In the rows, 128 means zero.
The rows of M fall into 3 groups, which share some directions, and each row is roughly a mix of its group's hidden directions.
M (113 x 11):
[[163 160 154 117 104 141 168 127 125 143 176]
 [133 161 118 110 127 133  79 102 104 156 172]
 [127 125 120 102 134 140 119  92 161  74 169]
 [154 148 159 127  75 160 136  99 102 110 144]
 [108 165  74 125 108 123 146  90 134 158 138]
 [150  95 102 142 118 148  84 121 178 149 140]
 [138 143 114  87 169 113  97 129 110 126  77]
 [158 109  87 138 101 123 165 154  88 112 112]
 [125 144 104 170 109 116 127 170 182 127 143]
 [107 113 118 150 130 129 115 142  50 144 120]
 [159 133 140 153 129  93  86 171 112 162 132]
 [127 141 120 194 145 165 156 116 121 105 143]
 [122  93 118 139  58 142 123 117 156 134 106]
 [132 124 147 110 171 116 108 141 196 124 130]
 [131  94  95 164 139 180 140 123 103 129 156]
 [ 96 160 115 108  85 118  84 138 100 140 148]
 [ 77 145 119  91  99 105 166 106 141 141 119]
 [117 134 114 151 168 170 173 164 140 118 142]
 [116 100 100 115 131 163 159  85 123 173 130]
 [149 174 130 121 119  83  78 141 141 145 118]
 [171 136 140 122  89  92 100 155 132 155 156]
 [124 181  95 131 103 111 153 140 175 141 125]
 [103 133  65 127 121 116 144  92 110 157 106]
 [179  96 123 145 144 145 126  97 134 179 126]
 [153 137 152 135 135  88  85 173 131 108  99]
 [142 106 100 164 138 158 185 123 134 159 135]
 [130 118 147 144 177 140 184 136 146 125  94]
 [113 134 159  59 132 105 147 116 105 144 142]
 [128 185 120 123  95 132 140  80 102 108 135]
 [110 117 118 149 110  82  68 154 143 123 140]
 [127 163 157  89 123 105 165 115  87 109 149]
 [119  90 122 143 132 135 156 133 161 183 162]
 [119 115 128 110 138 101  49 138 122 144 126]
 [143 101  88 169 114  98 170 138 134 153 140]
 [125 145 148 108 118  98 153 110 146  62 115]
 [112  77 143 100 138 126 170  98 105 155 138]
 [117 120 113 129 186 145 144 174 145 153 153]
 [104 112 138  86  97 126 178 139 108 101 151]
 [134 116 183 140 146 179 154 133 130 124 159]
 [110  92 120  84 137 172 131 134 129 131  81]
 [139 156 131 140 135 153 179 112  76 153 136]
 [113 150 145  91 119 105 131 106  62 123 140]
 [114 133 121 191 174 151 121 134 122 121 158]
 [139  82 134  95 111 119 102 135 148  75 147]
 [ 74 114 102 144 125 148  99 179 119 132 128]
 [ 97 138 121 125 101 125 144 114  57 102 121]
 [127 146  75 168 124 108 125 156 108 146  91]
 [112 117 160  74 126 100  79 133 120 138 144]
 [166 121 106 140 129 116  60 131 103 150 128]
 [137 176 125 173 144 131 134 154 116 172 105]
 [128  82 124 113  93 160 123 129 139 109 182]
 [ 98 104 101 151 131 165 133 146 181 120 102]
 [137 138 122 172 129 123 132 108  71 138  83]
 [159 143 104 154 128 173 162  98 128 131  89]
 [144 137 102 146 125 147  89  64 104 138 132]
 [135  81  97 117 111 114 110 160 133 162  87]
 [177 145 128 116  90 129 128  79 126 158 105]
 [111 147 138 117 119  88  80 139  75 139 124]
 [150 148 153 108 128 149 101  77  85 117 107]
 [102  97 101 118 107 133  84 109 134  78 145]
 [110 141  85 110 128 123 174  94 160 151 105]
 [130 169 121 167 145 133 130 175 133  92 158]
 [107 127 176  76 133 113 127  93 124 158 117]
 [114 140  86 160 116 122 147 165 119 163  88]
 [125 172 129 120  84  97  86 143 130 146 155]
 [151  95 123 112 147 140 156 132 186  92 114]
 [158 163 155 130 154 101 125 114  75 154 131]
 [161 129 129 162 144 116  80 169 131 156 151]
 [154 105 133 124 144 125 123  92 166 168  82]
 [130 118 155 132 156 153 165 117 145  68 147]
 [128 166 137 112 111  85  98 103 144 101  87]
 [159 179 108 174 129 155 143 120 149 118 110]
 [108 144 173 108 142 134 147 114 120 189 106]
 [166 197 125 127 165 134 144 123 124 122 116]
 [150 113 120 120 156 161 176 102  83 140 116]
 [138 138 137  73  84  98  95 143 144 130 111]
 [144 101 129 172 159 109  96 164 149  98 115]
 [140 135  96 148 116 132 183 167 167 138 133]
 [119 146 117 126 176 122 177 118 116  94  92]
 [114 155 128 108 152 152 139 100 195 121 122]
 [105 138 131 172 176 119 117 153 133 123 176]
 [136  75 134 129 164 175 155 108 119 143 115]
 [130 104 132 122  67 154  86 105 137 135 103]
 [150 158 142 105  98  91 101  94  99 157 119]
 [136 160 165 132 140 103 101 126 122  69 150]
 [162  89 118 139 176 162 146 106 144 108 116]
 [ 92 104 130 132 122 122 145 149  69 148  91]
 [102  73 104 174  97 119 135 127 149 134 129]
 [131 102 140 139 108 123  96 159 108  70 159]
 [139  87  91 163 138 146 104 131  77 123 129]
 [ 81 135 149 109  91 135 135 113  93 161 159]
 [181 120 162 119 142  98 145 143 108 125 171]
 [102 125 124 114 153 175 180 129 159 112 147]
 [136 176  98 109 131  92 128 105 164 152 102]
 [153 171 127 166 143 130 112  96  92  96 114]
 [ 92 110 112 175 156 116 144 166 136 107 156]
 [165 110 167 118 115 144  91 163 157 141 154]
 [ 96 113  94 137 134 181 131 119 177 113 130]
 [ 84 141 181 103 119 133 176 128 139 129 130]
 [172 166 139 150 114 128 170 138  97 137 159]
 [104 100  84 160 159 129 147 168 134 111 106]
 [136  98 139 104 122 157 151  72 107 155 104]
 [ 91 139 173 118 103 154 171 136 137 133 161]
 [109 177  85 127 105  80 125 129 134 136 106]
 [118 173 126  94  90  96 119 120 168 130 151]
 [162 164 151 107 130 161 112 103 145 174 144]
 [159  95 135 148 147 149  85 123  90 104 156]
 [120 117 142 102 191 149 159 105 116 113 154]
 [133  51 101 138 112 148 110 121 129 137 132]
 [129 111 133  84 117 110 116 128 150 187  94]
 [ 99 102 110 110  77 126 120 100  89 137  99]
 [152 171 132 140 120 142  78 111 103  94 103]
 [123 146 119 178 131 120 162 148 174 135 164]]

One row of each group comes first, with its name. Which group is each row after those in?
[145 146 186  96 137 113 114 140 166 154 113] -> (16)
[126  97 131  94  95  67 132 130  97 120 128] -> (109)
[103 151 123 114 124 134 125  92  57 142 129] -> (75)

[135  63 147 105 136 121 110 142 126  83 115] -> (16)
[145 135 143  95 147 116 163 141 137 176 173] -> (109)
[142 145 131 129  81 107 116 170 100 172 144] -> (75)
[132 169 166 140 103 131  97 154 117 158 166] -> (16)
[121 105 136 147  99 135 155 150  85  90 169] -> (109)
[ 80  93 117 121 150 144 103 162 117 167 116] -> (75)
[118 138 148  88 133 135 156 149 134 195 132] -> (75)
[107 120 144  72 163 126 126 166 147 154 149] -> (109)
[ 93 183 126 110  99 143 167 125 133 100 128] -> (75)
[147 148 100 101 149 122 130 198 146 141 130] -> (109)
[170  77  97 149 144 160 118 139 141 107 133] -> (16)
